Here are some points, one per row:
[-34   5  16 -41  30   2  -4   2 -41   2  -1  22  17 -31   6  22  22  24  -7 -36 -12  21 -46  18 -31 -35 -56 -24  -2  38 -77  -6  24 -37  -9  35  63  49 -41  15  22  -1  16  37 -21 -20  51 -67]
[ 27 -46  38  -3 -19  47  -3   4   3  20 -25  31  19 -57   3   0  38 -56 -47  -6   0 -24 -24  -7   5  75  32 -60  61  20  46 -30   6  -9  20 -17  -2  39  13 -38  -3 -37 -19  -4 -55  31  17 -37]
[  9  -9  -7   1   9 -30  10  49 -53 -16  12  26  60  22 -14 -34  53 -48 -24 -16  14 -22  19  40  -8 -16  -1  30 -24  24   8  29  22   6  18 -58   8 -75   7 -34 -30  -3  33   4  22 -41 -22  12]
[ 17  49 -12 -26   5  11 -62  46  10 -18 -18  -3  35 -60  16  36 -23 -38  48  25  60  20 -37 -54  14 -10  -3  46 -20  -3  -7 -33  35 -10   3  -9 -18  35 -14 -67  28  27 -29  43  44 -14 -19  26]
[-20  -8  -2   5  -9 -17 -61 -22  68  51 -46 -18  20   4 -20  13   2  20  16 -22  15 -28  26 -26 -68   3 -26  21 -15  15  -3 -53  24  24  37  67  -7 -69  -7  32  -8 -59 -19  -9 -35 -22 -73 -45]
[-17  26 -83 -33   4  17  22 -42  27 -18  15   7 -11 -16  57   0 -33   8 -25 -71   2   0 -12  -2 -20  44 -30   9  12   3  36  -4 -21 -74 -71  -5  27 -34  41 -18 -13 -30  17 -23  29  -3  13  18]
[ 21 -12   8  34 -27  51  14 -12  66 -54  -5   8  -7  46 -55   5  37 -37  29  14  37  40 -15  16  17  -2 -47 -30 -16  -4  22  52  16  31 -14  47  49  -5  -5   1  16  28 -16 -21 -22 -12   9  20]
[-47  -4  68 -11 -17 -25 -90 -42   6 -95   4 -13 -48  19 -36 -32  23  27 -21  -6 -32 -11   9  15  -7 -51 -11  -9  11  -8  53   5  -2  -9  17 -21  13   2  10 -19  -6   9  50  37  28  26  -7  31]
[ -6 -10  -2  -7 -49 -28   4  -2 -13 -24  -2 -43  48  10  27  -3  23  -9   3 -50  19   7  -2  -2 -37  37  59 -10  30 -19  -1  -5   0  -7 -68  18 -59  -4 -95  68  38 -23  -3  19  29  20 -18  13]
[-20 -64   0  39  -9 -37  59 -26  17   2 -11 -11  26   2  -2  31 -58 -38  31   6 -49 -38  -9 -11  21  -1   8 -27 -55  40   7 -47 -14  48 -18  10  15  67  -1 -18  10 -11  58  12   2 -49  22  60]
[ 29  29  57 -55 -43 -25  44  24  12  -9  45  53  12  -2   6 -11 -16  69 -22  -3  62   3 -21 -40 -23 -23 -21 -36  -4 -43   3 -49 -15  46 -25   2 -35   5  32   4 -14  23 -23  -3  26 -49 -13  15]
[  3 -46 -13  42  -7  -7  -3  79 -20   8  21 -15 -25 -21  40  29   7  53   3 -55 -67 -14  -5 -23  12  21 -42  21 -33 -67  -8  36  12  11   9 -33 -10  -7   3 -25  19 -28 -11 -27 -41  48   1  21]
[  4  44 -28  40  13  22   5 -38 -33   2  -7 -30 -10  20 -51  35  30  27 -40  29   1 -17 -14  37  39  -8 -14 -13 -38 -26  58 -13 -58   9  -8 -36 -51 -21 -11 -35  74 -23 -22  63 -15 -20 -18 -28]
[  3  50 -46  17  26 -21 -17 -16  11  12 102   8 -33  37  22 -19  19 -36  18 -15  -4  14 -28   3  48 -26  32 -32  19  16  -4 -44  49  37  18 -50  34 -11  17  52  29  -7 -12 -30 -50  -2 -12  32]
[ 20 -39 -31   9  48 -25   7  18  -5   5  14 -51 -22  28 -16 -78  15 -10  25 -27  11   4   4  -4   7 -44  10  58  45  -9 -31 -17 -26  48 -46  -5  20   2  51 -53   8  13 -53  -9  27  28  54 -21]
[  5 -23 -32 -18 -26  16 -10  47 -12  27   3 -37  13  61 -18  10 -35  -4 -61  30   0  18 -30  50 -11   2  27  18 -51 -29  28 -41   4 -11   2  -9  86  51  12  47 -17  36   1 -22  43  24 -33 -17]
[-19 -19 -60 -75  20 -29  34  -1   9 -44 -12  20  35 -38 -31  -7  12 -32  40  38 -47  28   2 -46  40  -1 -16 -44 -10 -12 -17   9 -41 -24  55  20 -20  14  28  37  17 -36  -4 -24  10  -1 -18 -26]
[-54  -5  22  31  -2  44 -15  -9 -37   2  21  -3  19  -2  23  33 -24   3  29  38  43  17  70 -29  24 -16 -13 -24  21 -56  16   0  31 -38 -28 -26  -5 -43  15  16  -4   9  73 -29  -5  12  35 -83]
[ 26  51  40 -62  15 -12  52 -32   2  10   8 -23 -22  41  12 -15  26   9  44  -1   6 -19  35 -43  27  15  30  17 -71  29  39  47  -8   4  21 -25  28  18 -36 -29 -40  33 -14 -18  -6  52 -29 -36]
[ 53 -45  -1 -22 -36  31   3 -44  18  12 -30 -17  -8 -28 -15 -12 -40  66  14  21 -48  55  22  22 -43 -24  -8   8   6  55 -56 -42  50 -11  25 -26 -67  -6   3 -14   7 -12  17 -50  -5  20  -7  25]
[  4   0  83  20  39  16 -42  -7  14  12 -38 -17 -13   8  85  32  30  32  16  15  31  31  28  75  12  75  54  72   7  68 -55  -3 -52  28  13  54 -47   3  64  39  -5 -61  35 -42   5 -14   8   8]
[-33  -8 -18  46   3   0  29   4  18  -6 -79  59 -84   9 -18   8   8  51  15 -25   1 -73 -15 -39 -20  18  49  26  34  35 -39  -7  24 -35  43   5 -11 -18 -17  59  28  28  -5  -7  58  20  42  16]
[-19 -15  25  14  50 -26  30 -19  26  23  -2 -11   7 -54  12 -24   3   5 -39  59   5  27 -17  36  -2   3  10 -43  19  -3 -24  79   8  24 -34 -36  25 -34  14   9  -8  71 -20  75 -10  24 -74  -4]
[  -5   30   11    0   -4    0  -16   25  -40  -27  -44   19    5   48   15  -25  -83  -41  -31   -5   11   -8   12  -25  -29  -30   40   -3  -30  -25  -24   17  -43  -39   22    9  -12  -13   12    1    4   39  -22  -30 -101  -12   34   11]
[-16 -32  12  14   1 -30  30  16 -37  64  31 -50   3   0 -36   8  18   2  -5  48  25  13 -49 -21  24  -7 -39  36  88  -6  18  17 -34 -52  37  47  -3  22 -24 -20 -55  18  11  18 -22 -27  -8  53]
[ -9  54 -26   3  17   0 -36   0  39  50  15  28  28   7 -46  16   4 -15  51  17 -47   0  47  29 -42  43 -10 -71 -12 -45 -34  11   2  -7  19   9   3  25 -25 -44 -39  15  -8 -24  38 -12  57  39]
[ 77  30 -41  56 -11   3  26 -10   7 -20  -2  49 -29 -41  67 -29 -31 -14  18  24  10 -27  14  18 -30 -14 -33  19  28 -11  29  24  -5   9  22  17  -3  30 -42  21 -36 -33  20  49 -25  30  13 -41]
[  0  17  22 -16 -21  53 -13   6 -62  28  31  13 -35 -12 -31  12 -27 -18 -80 -27 -51 -16  34  13  82 -28  18  43   2  23  18  67  13  38 -58  18 -20 -19  -5  13 -21  14 -50  13  52 -37  -5   5]
These points spread out most along one direction. For each point below, how far along it does it lie, from 0 to 99? 50 is the average, and the first point above lies past it. One standard deviation of the points above along it is 16.
[ 27 -46  38  -3 -19  47  -3   4   3  20 -25  31  19 -57   3   0  38 -56 -47  -6   0 -24 -24  -7   5  75  32 -60  61  20  46 -30   6  -9  20 -17  -2  39  13 -38  -3 -37 -19  -4 -55  31  17 -37] 57
[-20  -8  -2   5  -9 -17 -61 -22  68  51 -46 -18  20   4 -20  13   2  20  16 -22  15 -28  26 -26 -68   3 -26  21 -15  15  -3 -53  24  24  37  67  -7 -69  -7  32  -8 -59 -19  -9 -35 -22 -73 -45] 81
[-20 -64   0  39  -9 -37  59 -26  17   2 -11 -11  26   2  -2  31 -58 -38  31   6 -49 -38  -9 -11  21  -1   8 -27 -55  40   7 -47 -14  48 -18  10  15  67  -1 -18  10 -11  58  12   2 -49  22  60] 53
[ 29  29  57 -55 -43 -25  44  24  12  -9  45  53  12  -2   6 -11 -16  69 -22  -3  62   3 -21 -40 -23 -23 -21 -36  -4 -43   3 -49 -15  46 -25   2 -35   5  32   4 -14  23 -23  -3  26 -49 -13  15] 43
[-47  -4  68 -11 -17 -25 -90 -42   6 -95   4 -13 -48  19 -36 -32  23  27 -21  -6 -32 -11   9  15  -7 -51 -11  -9  11  -8  53   5  -2  -9  17 -21  13   2  10 -19  -6   9  50  37  28  26  -7  31] 40
[ -9  54 -26   3  17   0 -36   0  39  50  15  28  28   7 -46  16   4 -15  51  17 -47   0  47  29 -42  43 -10 -71 -12 -45 -34  11   2  -7  19   9   3  25 -25 -44 -39  15  -8 -24  38 -12  57  39] 51
[ 77  30 -41  56 -11   3  26 -10   7 -20  -2  49 -29 -41  67 -29 -31 -14  18  24  10 -27  14  18 -30 -14 -33  19  28 -11  29  24  -5   9  22  17  -3  30 -42  21 -36 -33  20  49 -25  30  13 -41] 56
[  0  17  22 -16 -21  53 -13   6 -62  28  31  13 -35 -12 -31  12 -27 -18 -80 -27 -51 -16  34  13  82 -28  18  43   2  23  18  67  13  38 -58  18 -20 -19  -5  13 -21  14 -50  13  52 -37  -5   5] 28
[-16 -32  12  14   1 -30  30  16 -37  64  31 -50   3   0 -36   8  18   2  -5  48  25  13 -49 -21  24  -7 -39  36  88  -6  18  17 -34 -52  37  47  -3  22 -24 -20 -55  18  11  18 -22 -27  -8  53] 40
